rotation steps, each row followed by its count of steps
The counts run from 0 to 424.
[-1.81 -1.49 -0.33 -0.23 -0.22 -0.16 -0.91 -0.13 -0.67  1.77 -1.41 -0.04
 -0.28 -0.65  1.50  0.20  0.31  1.03  0.63 -0.65 -2.89  0.38  0.68  1.28
  1.63  0.63 -2.69 -0.20  0.11 -0.16  1.77  0.73  0.20 -2.36 -0.90  0.57
 -0.71 -3.17 -1.66  1.70 -0.66 -0.08 -1.18  2.49  1.51 -1.75 -2.14]  49
[-1.99  1.45  2.53 -0.89  0.59 -1.48 -1.90  0.26 -0.09 -1.51 -0.43  0.26
 -0.31 -0.81 -1.19  0.58 -1.38  0.99  2.17 -0.62  0.47  1.13  2.64  0.10
 -0.70 -0.75  0.13  0.13  1.79 -1.92  0.77 -0.45  0.65  1.80  3.06  2.70
 -0.83 -1.45  1.04 -0.12 -0.84  1.52  0.35 -1.21 -2.86 -0.07  1.24]  22
[ 0.09  0.10 -0.06 -0.28  0.46 -0.71  1.31 -0.22 -0.05  2.16 -0.22  0.11
  1.94  0.43  0.63 -0.10  2.87 -0.54 -0.63 -1.99 -1.65  0.61 -2.07 -1.18
 -0.42 -1.74  0.90  0.27 -1.83  0.98  1.05 -1.40 -1.19 -1.10 -1.56 -1.18
  1.16  1.09 -0.63 -1.30  3.45 -1.15  1.82  0.30  1.27  1.32  2.43]  147
[-1.68  0.57  1.50 -1.20 -0.39 -0.20 -1.61 -1.67 -0.01  0.80  0.78  0.37
  1.19 -0.01  1.32 -0.96 -3.12  0.93 -2.39 -3.89 -2.18  0.44 -0.65  1.72
 -1.03 -0.10  1.35 -0.43  0.46 -0.56  0.96  1.26 -0.59  1.80  0.06  0.43
 -0.92  0.79  1.98 -0.97  1.19  0.40  1.41  0.47  0.33 -0.78  0.28]  171
[ 0.25  1.09  1.44 -0.79 -0.42 -0.18  0.42 -0.32  0.14 -0.70  1.51  0.41
  0.87  0.48  0.20 -0.27 -1.87 -0.21 -0.53 -2.58  1.07  0.22 -0.89 -0.33
 -2.11 -1.07  2.68  0.08  0.49  0.10 -0.66 -0.72 -0.07  2.40  0.74  0.73
  0.43  2.67  2.38 -2.43  1.67 -0.41  2.22 -1.88 -0.86  1.43  2.08]  89
[-1.13  1.46  1.02 -0.14  1.44 -1.90 -2.28 -1.84  0.69 -0.85 -0.78 -1.65
  1.74 -0.77  0.59 -1.18 -2.33 -0.42 -2.36  0.56 -0.95  0.34  0.95  2.28
  1.10  2.01  1.48 -0.23  0.67 -1.27  1.56  0.47 -0.82  0.43  1.49  0.40
 -1.16  1.73 -0.81  2.79 -0.84  2.74  0.08  1.26 -0.04 -0.62  0.78]  167
[ 1.72 -2.65 -1.30  1.02 -1.05  1.55  1.55  1.95 -2.06  1.34 -0.48  1.23
 -1.47  0.21  0.54 -0.93  1.64  0.43  0.60  0.12  0.66 -0.90 -1.34 -2.10
  0.99 -0.42 -1.67  0.22 -1.63  1.35 -0.47 -0.39  0.75 -0.45 -1.55 -1.88
  2.02 -1.48  0.23  0.38 -0.16 -2.37 -1.54  0.39  1.52 -0.54 -2.05]  124
[-0.44 -2.03  1.38 -1.59 -0.10  0.88  1.03  0.91  0.51  3.32  0.73 -0.35
 -0.17  0.97  1.26 -0.22 -1.54 -0.20 -0.39 -2.01 -1.19 -0.39 -2.37 -0.97
 -0.50 -2.03  0.58  1.39  0.09  1.01  1.73  0.56  0.17 -1.67 -2.14 -0.68
  1.22  0.75  2.29 -1.36  1.79 -2.89  0.48  0.36  0.22  0.15 -2.00]  321
[ 1.67  1.04 -1.42  0.27 -0.95  1.91  0.91  0.63  1.08 -0.58 -0.96  0.67
 -2.01  1.50 -0.53  0.45  2.25 -0.24  1.49  1.65  0.93  0.21 -0.56 -1.95
 -1.28 -1.73 -0.62  0.94 -1.12  0.59 -2.65 -1.45 -1.86  0.46 -1.21 -0.70
  1.19 -0.96  0.68 -2.25  0.81 -0.40  0.47 -3.62 -1.55  1.15  0.82]  210
[ 0.38 -0.55 -0.84 -0.22 -1.25  2.44  1.18  1.71  0.66 -0.09  0.53  0.11
 -3.33  0.69 -0.82  2.15  0.89  0.09  2.65  2.28  1.82 -0.10  0.40 -1.88
 -0.59 -0.76 -2.31  2.14  0.35  0.78 -1.75  0.03  0.54 -1.20 -0.96  1.01
  0.35 -2.11  0.78 -2.08 -0.59 -1.31 -0.59 -2.08 -1.53  0.15 -1.91]  127
[ 1.18 -1.35  0.70  0.35 -1.32  1.94 -0.51 -0.16  1.27  0.25  2.73  0.28
  0.57  0.61  2.51  0.75 -3.47  0.41 -0.13 -2.51  0.36  0.52 -1.86  0.02
 -2.35 -0.94  2.38  1.12  0.91  0.71 -1.51  0.31  1.38  0.33 -0.03 -0.57
 -0.60  1.33  1.09 -2.36  0.15 -2.17  0.40 -1.69  0.14 -0.03 -0.07]  262
[-1.16  1.30 -0.98  0.16  0.09  0.58 -0.63  0.15  1.73 -0.83 -1.55 -2.23
 -2.20  0.48  0.08  0.17  0.45 -0.04  1.81  3.73  0.34  0.12  1.33  0.40
  2.00  0.28 -1.65  1.07  1.13 -0.23  0.70  0.55 -0.78 -3.31  0.19  0.33
 -1.23 -2.13 -0.54  1.44 -1.73  1.07 -0.76  0.47 -1.44 -1.57 -2.02]  46
[-0.87  0.66  1.09  0.38  0.09 -1.06 -1.12 -0.07 -0.27 -2.77 -0.12 -1.18
 -1.00 -0.12 -0.49 -0.25 -1.53  0.83  2.28  1.53  1.73  0.19  2.45 -0.01
  0.87  0.29  0.43  0.29  2.11 -1.71  0.30  0.89  1.38  0.27  3.03  1.43
 -1.18 -1.28  0.69  2.03 -2.70  1.11 -0.96  0.13 -2.05 -1.11 -0.31]  106
[-0.03 -1.03 -1.12  1.58 -0.31  0.28  1.66  1.18 -0.48  0.80  0.11 -0.61
 -0.53 -0.33 -0.41  1.36  3.92 -0.07  2.08  1.89  0.17 -0.39  1.41 -0.80
  1.80 -0.20 -2.21  0.23 -0.12  0.22  0.30 -0.60  1.84 -2.64 -0.44  0.37
 -0.14 -2.85 -2.66  1.24 -0.74 -0.89 -0.95  2.16  1.08 -0.22 -0.65]  131
[ 1.23 -1.28  0.00  1.74 -0.30  0.01  1.91  0.05 -1.37  0.98  2.69  0.67
  2.36  0.08  1.19 -0.57  1.13  0.12 -1.05 -2.74  0.64 -0.19 -2.38 -1.05
 -1.03 -0.77  2.23 -0.45 -0.79  0.95 -0.82 -0.90  1.60  1.51 -0.53 -1.11
  0.89  2.22 -0.72 -1.46  1.61 -1.80  0.62  0.55  2.05  1.54  2.33]  350
[ 2.02 -1.26 -1.25  1.32 -1.40  1.95 -0.21  0.53  0.30 -1.79  1.61  0.03
 -1.80 -0.22 -0.82  0.77 -0.88 -0.21 -0.16  2.97  2.43 -0.78  0.61  0.55
 -1.19  2.09 -0.24  0.20 -0.34  1.12 -4.22 -0.39  0.74  1.98 -0.07 -0.02
  0.07  0.81 -0.36 -1.19 -2.43 -0.02 -1.45 -2.17  0.19  0.63 -0.50]  271
[ 0.62  0.44  1.01  0.37 -0.60  0.77 -1.00 -1.28  2.75 -0.26  1.98 -0.30
  1.67 -0.11  2.23  1.57 -1.50  0.10  0.34 -1.88 -0.90  2.09 -1.41  0.99
 -2.66 -1.26  1.76  1.09  1.22  0.16 -1.60 -1.08  0.01 -0.20  0.16  0.94
 -1.95  1.17 -1.37 -2.66  0.86 -0.10  1.80 -1.52  0.08  0.43  2.64]  345
[ 0.78  0.98 -0.15  1.35  0.16 -0.38  2.88 -0.09 -1.79 -1.52  1.45 -0.21
  1.43  0.70 -1.33 -2.53  1.32 -0.80 -1.10 -0.48  2.81 -2.03 -1.19 -1.45
  0.92 -0.07  2.48 -1.28 -1.03 -0.29  0.27 -0.13  0.68  2.01  0.64 -1.47
  0.89  3.12  1.97  1.02  0.63 -1.09  0.58  0.27  0.26  0.60  1.02]  93
[ 1.16  1.72  0.69  0.76  0.52 -1.16 -2.13 -0.18  1.17 -1.90 -0.87  0.76
  1.00  0.05  0.52 -0.09 -0.52  0.98  1.98 -0.18 -0.18  2.13  0.66 -0.47
 -1.40 -2.31  1.75  0.09  0.76 -1.13 -0.61 -1.75  0.10  0.93  2.52  0.47
 -0.02 -0.49 -0.70 -0.46 -0.03  1.80  0.75 -2.64 -2.06  0.17  3.63]  286
[-0.98  0.33  1.50 -1.57 -0.07 -0.53 -1.82  0.08 -1.10  1.21 -2.03  1.82
  0.45  0.42  0.46 -1.70 -1.72  1.60 -0.22 -4.39 -2.36  0.77 -0.16 -0.29
 -1.01 -2.14 -0.16 -0.27 -0.29 -0.79  1.90 -0.09 -0.92  2.11  0.65 -0.18
  1.24 -1.84  2.27 -0.80  1.25 -0.49  1.13 -1.39 -1.06 -1.07  0.16]  28
[-0.34  2.33  0.57 -0.07  0.39 -1.62 -2.78 -1.06  0.60 -2.43 -1.32  0.00
  0.15 -0.59 -0.54 -1.10 -1.57  0.93  0.16 -0.04 -0.27  1.43  2.02  1.08
 -0.17  0.00  0.47 -0.66  0.80 -1.61  0.30 -0.64 -0.92  2.15  2.65  0.92
 -0.59 -0.61 -0.08  0.97 -1.14  3.42  0.13 -1.14 -2.17 -0.87  1.76]  369
[-2.29  0.84  2.55 -1.67  0.63 -1.46 -1.25 -0.96  0.98 -0.44  0.97 -1.47
  0.19 -0.83 -0.70  1.38 -2.24 -0.94 -0.68  0.66  0.82  0.96  1.84  1.96
 -0.92  1.57  0.72  0.70  2.38 -1.27  0.93  0.73  0.92  0.03  1.78  3.44
 -2.23  1.42  0.28 -0.35 -0.47  1.33  0.62  0.35 -1.64  0.33  0.24]  165
[ 0.46  0.80  0.49 -0.49  1.53 -0.76 -1.54 -0.42  2.83  0.53 -1.30 -0.45
  1.08  0.40  1.14  1.12  0.17 -1.30  0.85  1.17 -1.63  2.81 -1.29 -0.75
 -1.57 -1.86  1.68  1.99 -0.01  0.19  0.59 -1.71 -1.06 -2.10  0.32  0.04
 -0.25  0.30 -1.52 -1.26  1.73  1.36  1.51 -2.17 -2.01  1.27  2.65]  143
[ 2.25 -2.14 -1.60  1.72 -1.62  1.91  1.56  0.33 -1.45  0.36  2.63  0.57
  0.12 -0.04  0.38 -0.68 -0.06  0.48 -1.60 -1.51  1.03 -1.89 -2.09 -0.17
 -0.44  0.73  0.39 -1.13 -1.47  0.92 -2.11 -0.20  0.76  1.58 -1.68 -2.14
  0.69  0.98 -0.27 -0.05  0.11 -2.22 -0.65  1.00  3.03  0.49 -0.65]  267
[ 2.44  0.28 -1.70  1.12 -0.69  1.90 -0.50  0.65  1.02 -1.01 -1.63  0.05
 -1.74  1.72  0.85 -1.78 -0.82  0.59  1.00  1.79  0.89 -0.01 -1.81 -1.75
  0.47 -1.74  0.81  1.67 -0.82  1.06 -0.96 -0.05 -1.93 -0.53 -0.60 -3.35
  1.34 -0.47  1.35  0.20 -0.84 -0.42 -0.46 -3.03 -1.33 -0.93 -1.14]  121
[ 0.76 -0.32 -0.87 -0.43  0.51 -0.57  1.52  1.43 -3.16  0.62 -1.24  1.16
 -0.80  0.47 -2.13 -2.24  2.64  0.28 -1.19 -0.60  0.23 -1.55 -0.08 -2.01
  1.30 -0.35 -1.28 -1.21 -2.72  0.45  0.18 -0.56 -1.47  2.33 -1.03 -0.88
  3.07 -0.61  1.42  0.35  0.65 -0.81  0.15 -0.49  0.79  0.51 -0.11]  297
[-0.35  1.57 -0.41 -1.06 -1.30  1.84  0.65  0.39 -0.41 -0.37 -0.71  1.01
 -2.16  1.61 -0.93 -1.92 -0.48  0.76  0.34 -1.78  0.78 -1.20 -0.47 -1.80
 -0.21 -1.96 -0.34  0.85 -0.76  0.01 -0.71  0.74 -1.99  1.20 -1.20 -0.79
  1.05 -0.82  4.11 -1.51  1.35 -1.27  1.10 -1.81 -1.43 -1.00 -1.27]  382
[-2.24  0.92  0.04  0.15 -0.35 -0.17  0.07 -2.07  0.28  0.23  1.28 -1.41
  1.60 -0.22  1.37 -0.52  0.13  0.33 -0.62 -2.06 -1.12 -0.03  0.69  2.30
  1.45  1.01  0.05 -0.21  1.03 -1.22  1.40  1.74  0.39 -1.69 -0.05  0.91
 -2.64 -0.43 -1.73  1.52 -0.11 -0.48  0.21  4.00  1.93 -1.93 -0.22]  252
[ 1.87  1.75 -1.24  1.03 -0.42  1.22  1.04 -0.10  0.83 -2.25  0.62  0.02
 -1.07  0.91 -1.49 -0.77  1.16 -0.60 -0.77  2.41  2.40 -1.04 -0.33 -0.46
 -0.69  0.32  1.26 -0.48 -1.28  0.23 -3.12 -1.42 -1.25  2.61 -0.18 -0.98
  0.62  1.95  0.41 -0.88 -0.45  1.03  0.72 -2.93 -0.53  1.15  1.93]  8
[-1.53  1.12 -0.05  0.14  0.27 -1.83 -0.52 -1.57 -0.65  0.33  0.62 -0.22
  2.53 -1.21 -0.23  0.06  1.56 -0.03 -2.16 -1.60 -2.15  0.54  1.25  1.96
  0.32  1.91 -0.92 -1.94  0.04 -0.76 -0.03 -0.67  0.41  0.94  0.09  1.67
 -1.60 -0.15 -2.75 -0.01  0.72  1.47  0.69  2.40  2.95  0.31  2.35]  79
[ 1.34 -2.49 -1.24  0.62 -0.27  0.70  1.33  0.95 -1.08  2.89  0.17  0.68
  0.09  0.64  0.94 -0.05  1.56 -0.27 -1.61 -0.15 -1.03 -0.16 -2.46 -1.15
 -0.20 -0.18 -0.45  0.39 -2.17  2.26 -0.10 -1.21  0.14 -1.56 -2.86 -1.93
  1.59  0.46 -0.85 -0.55  1.58 -1.94 -0.65  0.50  2.08  0.82 -1.12]  410
